-0.97,-0.40,-0.51,1.35 ==> -0.40
1.172,-1.515,-0.388,0.136,-1.473,1.279 ==> -1.515
-109.378,-77.728,104.443,-7.917 ==> -77.728
-5.1,-16.7,6.0,15.4,18.3,7.6,14.8 ==> -16.7
-0.18,-0.01,-0.10,0.18,0.07 ==> -0.01
-0.121,-0.139,0.127,0.043,-0.102 ==> -0.139
15.75,-10.34,-19.00,-17.26,-15.39,-7.82 ==> -10.34
---
[-21  45 -29 -23   0] --> -29

[[-25 -18 -24  14   7  25]
 [-25 -24  40  20 -17  41]
 [-10   6  26 -10 -10  36]] --> 14

[[  2 -20   2  17]
 [ -7  -8  41 -11]
 [ 44 -10 -20  22]] --> -20

[[ 30  -8  51 -32]
 [  0  12  13  -3]
 [ 16 -10  42 -29]] --> -8

[[-49  17  -6  -1  28 -45]
 [-49  17  -6  -1  28 -45]
 [  6 -19  28 -11   3 -26]] --> -1

[-24  27  24 -55 -18] --> 24

[-42   7  40 -25 -13  17  44] --> -13

[  3 -22 -20  31  -4 -43] --> 31
---
[[ 42 -26   7 -23 -53  36  -1]
 [  1 -21  10  -1 -29  20  -7]] → 42

[[ -9  -6 -10  -7]
 [-19   3  -2 -46]
 [ 27  11  28   9]] → -9

[ 37  11 -47  -3] → 37

[47 -4 32  3  6] → 47

[[ 0  1 27 44 44]
 [ 0  0  1  6 39]] → 0

[  3 -27  -2  44  35  24 -12] → 3
---
[[ -4 -19 -13 -16   8  19]
 [-15   0 -54 -26  12  -2]
 [ -3 -13  20  -1  -3  24]] -> 19, -3

[[ 21   7  29  35  26  18 -47]
 [ -2  -1   8 -14  13 -16   2]
 [ 28  15  39  27  31  -3 -42]] -> -47, 28

[[ 33  38 -49  -5  -3]
 [-21  27  -8 -16  17]
 [ -5  36  -3  -3  16]] -> -3, -5

[ -1 -40 -45 -27 -21 -44 -14] -> -14, -1

[-11   9  15  45  25  50  30] -> 30, -11

[[ 33  47  31  -5  47  19  11]
 [ 10   8  14 -34  47   6   4]] -> 11, 10

[11 14 41 15 26  7] -> 7, 11
---
 21   14  -10    0  -40
 -8    3  -13    2    8
out 14

-32  -17  -15  -40   -7   38
 18  -27   33    8   22  -10
 19  -13  -36   31   13  -16
out 33

-47    4  -25   31  -17 out 4

-3  35  41  -2  30  12  15 out 35

-7  28   0  41 out 28

 13   -9    8  -46  -48  -45  -15
-53   46   -8  -34  -27   31   35
out 35

  7    6   45  -14  -32  -11 out 7
---
[[-46   9 -19  25  20   0 -17]
 [ 10 -13  16 -25   9  33 -25]
 [  1  -6  23  28  31  31 -32]]: 9

[[ 26 -33  15   8]
 [ 18 -16  46 -30]
 [-24 -30  49 -32]]: -33

[[-41   8   4 -30]
 [-34  33  18  -8]
 [-26  40  19   7]]: 8

[[-43  -1  -1   8]
 [ 42  21   4  -1]
 [-26  25  30  16]]: -1

[[ 27  42 -42   3   9  37]
 [ 21  25 -33  24  13  44]
 [ 24  46 -37 -25   0  41]]: 42

[[ -2 -17  -8 -20  33]
 [  9 -37 -35  -1  43]
 [-27  -7   2 -19 -20]]: -17

[[ 13 -10   0 -16 -15]
 [ 40  -6 -14 -10  18]
 [ 42 -13 -21  -8  16]]: -10

[[-22   4 -19 -36 -37 -10]
 [ 12   6 -31 -20 -12 -17]
 [  4  25 -47 -22 -16 -10]]: 4

[[  2  -4  -2   8  -3  -7  -1]
 [ -1  -7   3  14  -7 -21  -5]
 [ 19 -21 -12  49 -19 -32  -1]]: -4

[[-44 -42 -30  53  31]
 [-10  -1  -7  34 -32]
 [  9  -9   9   1  -9]]: -42
---
[2 7 6 3] -> 2
[2595 6847 2363 6685 2060 8217 7817] -> 2595
[9 7 2 3] -> 9
[9127 3795 9027 2385] -> 9127
[2653 9641 6535 5234 7262 6750] -> 2653
[ 66  45 165 246 143  72  96] -> 66
---
[[ 144  750  596  134  137  -92]
 [-255  976  623   14   27  430]
 [  31   59 -853 -167 -359   55]]
976

[[1 6 7 2 3]
 [3 7 5 1 2]]
7

[[241   5  86  15   1]
 [137  27 136 145 107]]
27

[[69 55 13 94 79]
 [49 59 72 14 21]]
59

[[ 71 264 466 594 616 490]
 [806 983 175 730 903 188]]
983

[[-243 -450  318 -585  424  538 -381]
 [-182 -476 -494 -942 -414 -575 -647]]
-476

[[-116 -588  361 -425   32  194  821]
 [ 250  156 -115  828  288  315 -968]]
156

[[111 130  61 206 125 215  60]
 [220 111  69 188 158 187 200]
 [146 125  38 199  80 115 169]]
111

[[  -3  314 -506  328  426 -340]
 [  -9 -698 -946 -221  624 -752]
 [ 252  408 -113  235 -314 -419]]
-698

[[74 68 39 95]
 [31 43 86 20]
 [15  1  2 87]]
43
---
[[ 0.22  0.05  0.07  0.21]
 [ 0.18 -0.15 -0.11  0.12]
 [ 0.11 -0.17 -0.19  0.07]]
0.21

[[ 0.00 -0.12  0.05 -0.04 -0.13]
 [ 0.04 -0.16  0.13 -0.02 -0.17]
 [-0.05 -0.08 -0.03 -0.06 -0.08]]
-0.13

[[-0.054 -0.029  0.016 -0.081  0.023]
 [-0.076  0.174 -0.096 -0.124 -0.155]
 [-0.079  0.085 -0.042 -0.179  0.002]]
0.023

[[-0.092 -0.022 -0.071 -0.152  0.105  0.131  0.065]
 [ 0.157  0.175 -0.093 -0.007 -0.141 -0.120 -0.141]
 [-0.086  0.097 -0.093 -0.203  0.129  0.113  0.041]]
0.065

[[-0.079 -0.169 -0.221 -0.106 -0.121]
 [-0.076 -0.187  0.142 -0.075 -0.019]
 [-0.107 -0.119 -0.073 -0.096 -0.103]]
-0.121

[[-12.5  11.7 -12.8   8.4  11.2  15.5]
 [  2.4   9.5  13.5  -5.8  12.3 -14.6]
 [-12.2  16.0  -2.2 -13.2 -13.9   8.9]]
15.5
